(in the rows, 128 means zero)
Each run below is a few steps of one of 6 hidden systems, one row a step.
trace 1, R:
[[121 161 116  97 158  96 121 179 112 113 100 136 109 117 143 153 106 136]
 [118 142 106 117 105  94 138 132 103 103 125 130 138 137  65 125  84 146]
 [157 118 134 129 160 116 142 140 107 105 109 120 129 137 110 205 105 112]
 [180 175 138 143  96  94 143 141 112 124 133 104 154 121  94 131 141 154]
 [129 117 108 161 162 112  95 134 131  99 170  80 139 150 119 176 134 121]
 [137 170 140 169 101  85 153 150 102 164 158 143 108 135 152 156 156 144]
 [111  98 104 186 105 135 121  85 119 129 175 102 152 163  99 131 123  98]
 [155 142 151 173 138 144 139 144 108 172 125 143 118 131 201 163 167  85]
 [111 141 106 169  87 151 103 107 119 148 156 108 167 134 119  42 151 116]]
trace 2, A (9 x 18):
[[179 131 125 131 120 128  75 127 149  63 152 135 159 128 159 172 146 127]
 [143 111 150 136 120 112  70 155 119 163 187 143 116  98 161 170 145 135]
 [109 106 117 170 114 120 117  86 113 184 167 106 149 115 147 159  88  99]
 [173 147 149 150  79 152 157  80 129 163 109 137 160 108 164 128 121  99]
 [137 141 115 142  84 165  83 106 154 107 146 144 161 125 168  67 159 114]
 [113  91 137 136 159 186  85 150 117 143 129 163 113 136 181 113 164  81]
 [ 73  82 142 118 131 159 132 113 120 206 141 133 109 105 116  70 121 129]
 [ 89  95 119 121 149 177 186  56 133 123  79 141 143 156 124  97 108 112]
 [141 126 159  88 118 161 163 116 143 100 101 182 120 144 108  68 180 177]]
trace 3, Y:
[[101 142 111 150 154 107 204 114  54 135  87 117 155 169  52 118  97 151]
 [115 128  82 169 122  88 117 119  58 120 139 107 174 144  76 173  48  94]
 [100 164  86 127 110  67  80 203  72 127 142 155 107 118 123 162  65 106]
 [ 84 206  89 117 145  48 144 186 133 114 134  93  93 129 122 121 115 178]
 [138 206 123 165 152  80 217 154 102 141  87  71 121 154 119 151 134 131]
 [160 207  94 190  61  97 164 110 101 129 115  89 170 141 121 123 102  83]
 [161 190  95 162 106 115  66 187 113 135 130  75 151  98 158 128 110  53]
 [123 211 117 112 114 119 108 193 125 172 102 110 121  80 172  41 143 125]
 [112 178 116 135 192 152 155 119 148 156  77  44 166 109 171  53 149 135]]
trace 4, E:
[[145 119 156 133 103 134 156 145 129 158 139 103 102 133  65 109 153 124]
 [126 130 139 104 146 136 122 170 153 159 113  82  92  95 122 123 118 100]
 [111 161 108 107 110 126 114 147 170 106 121 139  93 118 173 118 114 100]
 [110 135  89 148 109 119 115 132 131  68 143 131 120 169 119 132 121 101]
 [130 124 128 149  99 125 131 153  74 139 131 154 118 149  84 128 121  92]
 [129 118 128 121 110 125 102 130 115 171 136 101 144  85 101 114  85 111]
 [125 138 116 115 153 137  80 147 114 130 112 139 146  96 176 126 109 113]
 [103 136 102 137 107 123 104  99 124 103 149 164 153 139 162 106 127 151]
 [111  96 122 155 161 138 132 107  83 123 131 140 155 165 107 140 130 133]]
trace 5, Y:
[[176  97 158  83 140 148  60 175 165 111 137 135 104  82 151 176 129  99]
 [140 140 163  64 102 128 144 119 179 127 127 174  99  96 142  85 159 202]
 [168 101 157 126 190 153 161  73 174 106 118  80 158 131 146 170 164 160]
 [186 106 166 136  73 168 143  89 100 123 109 216 151 138 138 142 142 105]
 [140  88 114 122 120 140  31 106 172  74 195 122 163 118 141 129 141 148]
 [147  98 187 101 167 142 115 187 107 165 132 188  81 112 155 151 185 150]
 [ 87 114 127 125 110 119 167  37 177 119 169 140 136 147 136  93 152 215]
 [156  72 152 170 184 165 144 116 115 118 124 127 119 172 147 224 151  70]
 [119 115 124 124   9 128 111 111 130 108 173 220 103 150 100  89 131 129]]
trace 6, A (9 x 18):
[[109 145 129 118 115  90 162 117 153 152 139 109 101 111 134 153 100 142]
 [130 165 107 149  90 102 154 115 139 100 132 135 122 150 137 152 112 114]
 [167 154 133 146  89 122 111 166 123 117 139 136 117 131 121 136 147  96]
 [134 123 114 136 122 134  76 155 134 134 148  91 127 106 124 131 110  83]
 [128 129 133 113 124 136 122 130 133 165 107 128 123  84 162 140  84  89]
 [109 147 108 123  87 128 118 107 123 142 122 159 145 107 155  89  92 118]
 [128 132 117 141 123 162 110 134  87 116 101 176 151 145 151  99 135  91]
 [125 108 141 118 140 165  96 149  93 157 121 139 143 113 106  66 148 127]
 [ 93  93 122 111 193 167 127 108 118 133  94 115 152 129 124  97 115 133]]
trace 7, R (9 x 18):
[[125 137  94 159 155 157 114 122  77  87  96 138 185 169 124  91 138 111]
 [122 134 140 130 207 144 127 179  61 145  86 139 137 138 135 112 160 135]
 [ 88 141 113 121 172 116 159 128  91 164 100  85 155 122  85  70 106 165]
 [ 97 147 108 120 206 119 185 118 135 110  70  88 127 147 145 154  98 127]
 [135 191 121 119 125 106 198 147 129  84  75 116 115 165  89  97 148 148]
 [123 102 123 118 181 132 140 169 137  80 115  75  93 170  46 150 136 111]
 [152 166 159 118 123  78 182 187 129 168 123  83  73 109  82 160 127 135]
 [123 142  95 153  92  91 140 110 173 108 164  35 120 137  69 161  82  96]
 [163 180 129 168  94  89 138 173 148 109 145 121  78 150 170 217 144  71]]
trace 8, K (9 x 18):
[[134 115 113 130 117 155 113 100 104  98 105 152 171 141 116 112 104 102]
 [162 128 135  95 137 146  86 159 106  95  99 150 152 109 107 111 124 129]
 [109 119 124  84 141 114 107 123 112 129 121 140 151  98 105 105  95 179]
 [124  97 145 106 189 127 131 127 104 117 113 150 139 131 124 166 126 170]
 [143 148 142 111 129 109 185  98 124 109 101 152 142 138 121 135 131 180]
 [151 138 125 123 163 109 143 124 148  77 120  80 143 145 101 159 134 154]
 [148 170 147 110 125  81 156 167 144 135 134 104  91 113 111 148 139 165]
 [ 99 132 118 147 137  88 163 103 158 149 160  73 110 128 129 172 106 140]
 [148 158 144 163 122 111 166 146 140 145 132 119  88 141 175 187 152  96]]
trace 9, N (9 x 18):
[[ 96 104 140 130 145 126 173 129 157 170 137  79  71 134 100 142 119 107]
 [140 159 135 127  78 124 186 101 186 125 113 125  91 132 155 145 128 104]
 [116 145  93 150 140 112 120 134 167  68 146  96 107 168 148 173 128  98]
 [157 156 139 149  97 132 113 199 123 124 140 138  82 145 133 131 175  83]
 [111 143  90 156  78 116 109 144 114 130 139 100 126 134  85 113  74  63]
 [160 139 136 141 135 139 127 151  89 154  88 140 133 110 160 185  94  54]
 [143 177  86 153  86 130  95 110 102  87 116 163 190 135 173 106 113 107]
 [122 107 114 149 206 148  72 173  49 121 120 134 163 140 132 135 140 110]
 [146 142 146 118  95 160 124 132  71 170  94 171 168  99 112  37 138 136]]
trace 10, N:
[[110  97 134 129  75 138 117  80 161 163 177 129 129 111 125  98 124 138]
 [108  67 141 134 152 149 129  89 147 144 150 133 110 135 148 179 118 115]
 [153 115 146 139  82 157 128  91 163 105 149 166 123 147 153 119 173 122]
 [114  79 113 147 144 153  90 121 153 100 166  92 125 153 102 134 134 101]
 [157 109 168 117  97 168 114 148 149 165 130 142  97 103 140 116 156  85]
 [ 92 106  90 127  97 139 101  85 162 108 145 122 135 129 132 119  73  92]
 [152  95 154 117 155 163 107 149 122 119 110 172 108 130 166 176 143  93]
 [135 129 107 124  66 143  91 108 140  81 145 157 154 140 109  74 131 124]
 [132  70 142 114 186 152  81 160 107 135 128 107 125 114  97 164 110  98]]
trace 11, K (9 x 18):
[[143  72 158 159 123 131 101 117 103 178 188 123 134 116 109 170 137 132]
 [168 122 166 135  95 156 137  81 146 168 131 156 150  97 182 134 150 126]
 [133 139 107 143 133 155  83  98 168  84 144 119 166 134 187  97 161 131]
 [122 141 129 137 130 130  77 183 104 120 162 148 118 141 126  75 196 157]
 [ 99  76 141 143 131 144 128 101  99 183 164 120 144 128  75  82 137 156]
 [158  75 179 112 166 193 147 107 137 155  98 139 133 120 137 124 162 115]
 [116 144 122  84 119 156 147  92 184  89  93 146 133 126 150  60 140 157]
 [ 96 105 111 104 183 131  98 164 145  58 138 119 105 168  92 114 158 153]
 [115 107 159  96 106 105 173 147 110 154 137 162  76 137  51 120 133 174]]
trace 12, E:
[[117 163 120 108 144  83 145 120  85 170  96 126 159  77 152 152  53 154]
 [140 181 107 122 143  85 135 100 117 105 109 133 183 105 181 160  94 174]
 [140 169 119 162 146  83 151 112  90 105 137 142 170 153 152 162 149 191]
 [135 141 148 167 138  90 181 102  92 171 149 113 145 139 121 159 148 180]
 [150 149 157 147 157 112 177 110 127 188 117  77 139 101 156 164 131 140]
 [158 184 136 139 135 119 158 114 165 135 113  96 141 113 193 138 154 138]
 [135 178 116 170 136 117 153 130 147 100 135  95 129 166 159 124 180 141]
 [114 159 129 177 121 119 183 139 115 155 134 105 102 167 118 117 166 114]
 [121 155 130 150 122 128 175 132 133 177 110  69 116 121 116 112 115  91]]

Name the system that made each run.
trace 13 (2 x 18):
[[ 80  99 108 132 137 114 108 127 142 119 176 107 107 146  97 119 125 146]
 [141 109 154 127 148 130 181 122 123 140 101 129 103 140 118 189 116 109]]
 -> A
trace 14, 2 rows:
[[ 72  92 101  60 161 137  88 159 172  70 126 118  90 134  73  83 106 146]
 [ 88  93 129  69 126 129 133 164 122  92 102 215  55 150 100 148  92 114]]
 -> E
trace 15, 2 rows:
[[101 136 118 171 164 156 184  88 102 152 101  83 162 162 122  80 150 122]
 [149 150 145 122 171 173 155 166 126 130  61  90 123 135 117  83 166  89]]
 -> K
trace 16, 2 rows:
[[ 97  88 122 153 142 144 109 116 117 140 159 147 117 149 149 144 136 110]
 [141 105 146 146 100 168 138 110 121 134 128 159 130 148 122 109 153 103]]
 -> N
trace 17 (2 x 18):
[[102 144  97 109  88 146 109  96 152  69 111 215 125 145 201 111 110 109]
 [145 108 127 117 190 161  75 178 150  47 130 110 123 164 109 118 192 135]]
 -> Y
trace 18 (2 x 18):
[[179 147 146 124  97 111 158  55  92 149 105 165 207  88 145 155  86 168]
 [150 142  95 137 146 121  58 114 121  63 128 158 185 119 208 188 103 114]]
 -> Y
trace 19:
[[153 152 145 119 139 133 144  96 160 135 116 115 151 103 183 129 143 157]
 [111 159 111 143 159 115 120 138 148  95 142 107 130 146 165 117 166 157]]
 -> K
trace 20 (2 x 18):
[[140 119 153 130 163 101 157 178  69 128 121 160  99 155  96 188 142 148]
 [146 144 135 133  86 101 203  59 135 140 113 106 159 123  88 146  82 148]]
 -> K
trace 21, 2 rows:
[[160 164 150 110 179 125 103 156  92 147 105 138 174  89 178 103 169 192]
 [ 70 142  92 163 197 112 106 120  94 138 152 101 167 142 169 104 144 175]]
 -> A
trace 22, 2 rows:
[[101 158  69 184  96 113 116  72 129  68 166 116 183 181 136  99 134 141]
 [202 135 181 152 156 164 135 189 101 137 101 150 108 143 159 164 212  93]]
 -> A
trace 23:
[[126 112 131 143 158 132  84 137 119 155 164 106 144 107 152 128 146 142]
 [113 122 135 148 152 130 145 100 122 175 129 112 140 113 167 144 116 127]]
 -> A
trace 24:
[[139 140 114 104 133 129  95 152 101 117 104 116 165 100  93  93  98 127]
 [ 99 140 114 100 148 112  98 154  99 129 124 156 135 110 136 101 113 162]]
 -> E
trace 25, 2 rows:
[[171 186 130 151 109 109  59 216  80 121 153 145 142 119 147  98 190 136]
 [114 178 132 157 153 100 123 139 124 187 168  78 151 102 173  71 188 199]]
 -> Y
trace 26, 2 rows:
[[129 104 141 135  78 174 150  86 180 133 131 147 102 139 150 115 137  79]
 [164 105 128 136 136 179 102 133 148  83 116  93 145 148  98 109 153  78]]
 -> E
trace 27:
[[102 154 116 136 176 134 154 159  98 139  88 112 123 146 139 101 138 120]
 [111 169 117 117 138 132 169 136 115 129  78 118 134 134 122  78 128 131]]
 -> N
trace 28:
[[116 140 119 116 111 138 123 124 195 131 129 106  94 108 180 128 116  88]
 [114 147 111 111  68 131 111 143 159 105 137 163  90 132 142  93 127 102]]
 -> R
